In the data rows, 50 means zero.
Here are some numbered points:
tensor([53, 35, 58, 62, 40, 22, 28, 46, 51, 37, 49, 55, 50, 68, 85, 80]) 0
tensor([53, 30, 58, 70, 51, 30, 39, 52, 54, 31, 43, 46, 33, 60, 81, 76]) 1
tensor([57, 19, 44, 76, 65, 50, 50, 35, 52, 72, 54, 13, 22, 43, 47, 60]) 2
tensor([39, 31, 59, 66, 48, 28, 37, 57, 54, 25, 42, 52, 37, 63, 87, 78]) 3
tensor([51, 88, 45, 17, 29, 65, 64, 61, 62, 68, 43, 43, 52, 40, 26, 17]) 4
tensor([45, 59, 47, 40, 59, 58, 48, 45, 38, 46, 57, 74, 72, 48, 31, 38]) 5
tensor([52, 81, 45, 24, 41, 62, 52, 57, 76, 87, 51, 32, 47, 40, 19, 20]) 6
tensor([47, 81, 46, 23, 40, 61, 50, 56, 75, 89, 52, 33, 48, 40, 22, 20]) 7
tensor([51, 89, 46, 19, 30, 64, 65, 64, 62, 65, 43, 41, 52, 40, 26, 17]) 8
tensor([44, 75, 45, 25, 43, 62, 51, 54, 70, 82, 53, 38, 55, 41, 19, 23]) 9
tensor([48, 31, 59, 63, 43, 23, 34, 54, 54, 32, 47, 54, 46, 66, 88, 80]) 10
tensor([45, 89, 47, 22, 28, 63, 62, 61, 60, 70, 46, 45, 54, 42, 34, 16]) 11
tensor([42, 33, 59, 64, 44, 23, 35, 54, 54, 29, 44, 54, 45, 65, 89, 79]) 12
tensor([47, 53, 47, 39, 59, 59, 51, 48, 37, 40, 60, 82, 80, 48, 30, 40]) 13
New points follow, each followed by the number of its nearest point above by angle.
tensor([48, 54, 48, 38, 61, 57, 49, 46, 36, 41, 60, 81, 76, 49, 28, 41]) 13
tensor([43, 52, 47, 40, 58, 58, 51, 50, 36, 38, 59, 80, 78, 47, 27, 40]) 13
tensor([50, 40, 51, 59, 58, 53, 55, 47, 35, 32, 50, 62, 51, 54, 66, 61]) 3
tensor([56, 43, 53, 63, 60, 54, 51, 48, 34, 34, 50, 61, 51, 53, 57, 60]) 1
tensor([47, 53, 47, 39, 59, 60, 51, 49, 37, 40, 60, 82, 80, 48, 30, 40]) 13
tensor([65, 19, 45, 78, 64, 46, 50, 33, 52, 73, 56, 12, 21, 43, 47, 61]) 2
tensor([50, 38, 51, 63, 57, 50, 57, 49, 36, 31, 49, 63, 54, 53, 62, 61]) 3
tensor([60, 25, 48, 72, 70, 56, 48, 35, 46, 61, 51, 22, 26, 44, 50, 59]) 2
tensor([44, 58, 47, 40, 59, 59, 47, 44, 37, 46, 57, 75, 72, 48, 31, 38]) 5
tensor([48, 53, 47, 41, 58, 59, 52, 49, 37, 38, 58, 81, 81, 47, 27, 40]) 13
tensor([55, 50, 48, 45, 63, 61, 48, 44, 34, 39, 58, 78, 76, 50, 36, 46]) 13
tensor([57, 21, 45, 75, 67, 52, 48, 34, 50, 70, 52, 12, 20, 42, 45, 59]) 2
tensor([45, 52, 47, 40, 59, 60, 50, 44, 36, 42, 61, 82, 78, 49, 30, 42]) 13
tensor([52, 33, 52, 71, 64, 52, 50, 42, 29, 30, 50, 59, 49, 54, 64, 66]) 1
tensor([58, 19, 44, 79, 68, 55, 49, 34, 51, 71, 54, 13, 22, 43, 46, 60]) 2
tensor([58, 37, 55, 71, 63, 53, 51, 46, 26, 25, 49, 66, 51, 56, 63, 67]) 1
tensor([43, 90, 47, 18, 27, 62, 62, 60, 60, 69, 46, 45, 56, 41, 30, 17]) 11
tensor([55, 21, 48, 73, 59, 41, 50, 36, 54, 69, 55, 18, 22, 47, 50, 65]) 2
tensor([56, 19, 46, 75, 62, 44, 52, 34, 53, 75, 57, 12, 19, 44, 44, 63]) 2
tensor([61, 28, 49, 79, 77, 63, 47, 36, 50, 67, 50, 16, 22, 43, 47, 56]) 2
tensor([46, 50, 49, 43, 57, 55, 48, 49, 39, 39, 58, 78, 76, 51, 39, 46]) 13
tensor([65, 19, 45, 77, 63, 46, 51, 33, 52, 74, 56, 12, 20, 43, 47, 61]) 2
tensor([57, 19, 46, 75, 61, 43, 53, 34, 54, 76, 57, 12, 19, 44, 43, 63]) 2
tensor([52, 52, 47, 41, 61, 59, 46, 42, 35, 42, 60, 81, 81, 48, 31, 41]) 13
tensor([43, 33, 53, 72, 60, 52, 52, 46, 27, 23, 49, 68, 54, 55, 69, 68]) 3
tensor([60, 21, 47, 76, 63, 47, 51, 37, 48, 66, 54, 22, 24, 45, 53, 62]) 2
